In the data rows, 128 means zero.
In each game, the first row plays the second. By how much does the first row win? 10 means about a draw, 20 a big win and 0 a big loss. Wins can go round in a circle. Each row has two weighted sums of its numbers, A and B, taken from their middle values. A row wins by its A times the other's B, less its B times the other's A.
[131 121 142 118 115 119 130 124 125 128]
[100 115 132 123 134 134 136 119 111 170] 13
[126 114 136 128 134 133 121 107 115 148]
[129 128 121 131 139 149 112 111 121 120] 8
[127 129 135 121 125 102 151 142 130 136]
[149 133 127 150 117 164  97  95 147 128] 12
[ 94 155  87 129 152 168 122 141 126 112]
[107 130 118 121 149 132 133 130 110 147] 11
[128 118 128 134 123 135 114 106 129 125]
[144  68 176 119  96  86 135 110 130 185] 14
[132 116 149 122 106 110 128 135 141 144]
[147 131 137 128 109 107 131 143 147 128] 13
[162 120 152 128  97 131 109 112 150 101]
[125 114 139 124 132 128 129 118 120 149] 10
[156 110 157 129  97 117 121 117 143 123]
[ 96 117 131 109 127 106 157 156 118 176] 9
[137 149 119 136 122 128 140 158 150  98]
[131 142 118 128 135 112 140 153 137 111] 7
[128 161 105 134 143 145 128 137 131  89]
[152 122 146 125 121  83 149 140 132 128] 8
[152 104 156 124 103 105 128 123 128 132]
[111 102 144 114 116 101 150 141 125 176] 11
[157  82 163 118 120 105 119  91 109 128]
[ 86 192  73 123 156 134 158 195 128  93] 11
[149 104 143 130 128 116 115 110 120 137]
[133 114 145 121 111 104 141 138 134 147] 9
[107 146 104 138 139 169 116 123 130 119]
[164 128 147 133 130 118 109 103 128 119] 7
[ 87 196  70 124 152 143 154 191 128  83]
[106 137 114 124 145 131 138 139 116 139] 11
[157 128 139 131 119 116 122 128 138 102]
[ 86 164  91 121 139 149 138 169 131 115] 12
[115 160  93 128 144 179 107 123 129  91]
[115 140 112 132 143 159 113 117 119 117] 16
[152  92 163 116 106  82 140 128 130 157]
[104 142 105 141 139 171 118 120 130 122] 8
[124 123 135 137 123 142 128 112 128 129]
[ 77 171  79 126 145 170 132 161 128 110] 4
[166 116 157 128 110  93 132 122 133 121]
[160  93 168 121  96  81 135 126 133 146] 9
[106 154 102 128 146 142 137 150 128 119]
[122 141 121 129 135 104 154 158 135 130] 9
[161  85 167 136 109 125  99  76 126 147]
[152 123 138 139 120 150 102  96 134 106] 10
[114 128 108 126 145 109 153 166 131 122]
[110 150 107 127 148 138 134 142 116 116] 8
[114 140 108 132 144 161 128 119 121 116]
[ 94 154  97 118 154 124 147 166 114 130] 12
[162 113 151 136 108 121 113 101 142 120]
[147 101 153 119 128  84 142 131 125 155] 8
[ 89 164  82 138 158 180 121 137 123 108]
[ 92 149 101 124 136 148 129 155 130 125] 10
[168 128 152 140 108 136 103 128 144 102]
[134 128 126 134 131 145 115 113 127 118] 14
[170 111 155 143 100 141  94  94 153 105]
[124 140 124 128 117 128 134 146 143 122] 8
[126 122 132 136 132 151 115  97 121 134]
[140  96 155 111 121  74 150 135 115 169] 13
[100 154 101 140 128 167 116 137 138 117]
[149 101 148 128 130 116 115 101 115 142] 9
[149 146 122 135 129 139 116 124 134  88]
[ 90 128  87 130 145 166 128 150 128 109] 12
[128 157 107 132 128 134 131 147 132  96]
[161 118 155 126 112  84 137 132 137 124] 10
[123 151 113 132 121 128 141 158 146  98]
[112 139 125 124 126 120 145 145 121 137] 7
[116 113 136 116 122  91 155 155 126 167]
[159 116 155 127 112  97 133 124 134 126] 13
[ 87 129 114 112 148 115 151 160 107 166]
[108 138 106 129 151 128 119 121 113 127] 10
[132  96 149 133 125 134 112  83 109 159]
[100 143 108 133 143 151 130 137 128 134] 13
[164 119 147 148 107 151  97  95 155  96]
[162 107 162 128  95 119 117 113 146 123] 11
[101 162  87 128 147 156 133 147 119 104]
[163  98 163 132 111 113 114  94 128 137] 9
[145  97 157 115 115  75 149 138 125 160]
[152 111 128 134 123 130 111 100 126 126] 14
[ 84 137 104 115 154 110 157 167 111 164]
[160 119 150 126 109 104 129 125 142 117] 16
[140 110 150 120 116  86 147 139 128 150]
[148 121 147 127 117  88 128 142 140 133] 15
[160 125 141 132 118 124 117 114 134 103]
[150  61 180 116  89  86 135 106 129 187] 9
[157 133 139 129 113  93 138 151 148  99]
[131 122 138 121 124 106 140 128 124 143] 5
[149  70 177 116  96  90 135 109 129 176]
[166 131 141 134 116 112 120 125 143  91] 13
[109 155 100 135 140 159 124 139 134 107]
[104 150 128 130 140 152 129 144 130 123] 10
[121 118 128 116 136  95 150 145 116 128]
[103 169  90 131 139 160 128 158 139  93] 10
[133 106 144 120 123 119 127 128 117 153]
[106 175  84 137 145 163 125 155 135  81] 11
[131 149 115 131 134 133 130 141 135 102]
[ 75 181  76 127 145 128 141 176 137 103] 5
[128 139 108 142 141 173 112 112 128 122]
[140 101 152 132 118 130 128  90 121 149] 19
[143  95 154 125 113 113 125 100 117 160]
[ 91 134 108 119 148 106 153 161 114 158] 16
[101 145 107 134 128 155 130 138 135 125]
[140  99 152 134 127 133 108  82 117 128] 12
[ 96 173  86 126 153 147 139 164 126  97]
[146  97 157 121 128  98 129 113 117 155] 10
[153 109 145 127 128 116 116 106 122 130]
[ 96 153  90 141 153 187 109 120 122 114] 14
[156 122 140 134 120 132 112 107 132 109]
[109 149 106 133 133 152 128 143 136 113] 11
[105 122 129 114 121 111 151 153 129 161]
[146  74 177 116  96  81 141 122 128 182] 11
[124 108 138 123 134 127 126 109 112 156]
[ 92 133 115 116 128 121 154 163 128 160] 11
[ 87 123 116 117 142 128 140 141 109 166]
[134 103 142 110 127  77 154 149 119 164] 16
[ 85 150  97 117 153 117 150 170 109 145]
[154  79 171 119 103  89 129 107 125 167] 12
[107 130 125 116 132 118 146 150 125 151]
[144 132 136 127 121  92 147 155 142 116] 12
[107 130 112 135 150 163 114 106 114 136]
[157 122 147 127 114  82 145 145 141 124] 13
[143  96 160 130 115 128 110  85 120 156]
[153 140 130 135 124 127 120 126 141  92] 10
[174 123 146 138 109 126 109 110 145  89]
[127 155 108 133 141 137 131 143 134  97] 9
[118 154  97 144 147 178 107 119 136  95]
[100 187  79 135 149 169 128 159 133  75] 13
[ 90 134 112 119 143 124 148 152 116 156]
[163  71 178 127  97 109 112  82 126 158] 9
[148 127 139 130 121 101 138 132 127 124]
[ 89 169  86 120 155 136 145 171 121 112] 10
[153  95 168 116  94  87 141 130 142 154]
[ 97 175  88 126 142 147 139 169 134  93] 10
[ 85 162  89 130 146 170 128 146 125 116]
[155 114 150 125 105 112 127 123 138 123] 7
[150  84 165 113 110  77 141 125 120 167]
[100 124 125 117 139 123 149 145 112 157] 7
[128 157 101 125 137 127 150 169 129 120]
[ 99 148  96 131 152 162 124 135 119 121] 15
[119 115 136 117 128 117 138 129 118 157]
[111 125 128 119 129 100 154 155 126 156] 12
[150 108 147 130 123 118 118 106 124 136]
[ 79 132 108 114 128 117 153 163 128 168] 9
[101 177  76 139 163 179 117 128 123  85]
[127 152 112 126 125 112 144 161 140  99] 10
[145 103 159 122  98 102 136 128 140 149]
[162 125 144 145 109 136 103 102 148  97] 11
[ 99 144 104 137 138 159 128 132 129 128]
[ 96 122 124 122 128 148 131 116 110 158] 6
[123 137 115 129 146 144 119 121 117 120]
[112 151 102 127 156 139 132 141 115 119] 10
[ 88 163  91 125 139 155 135 161 134 116]
[142 104 147 125 128 113 123 109 117 147] 10
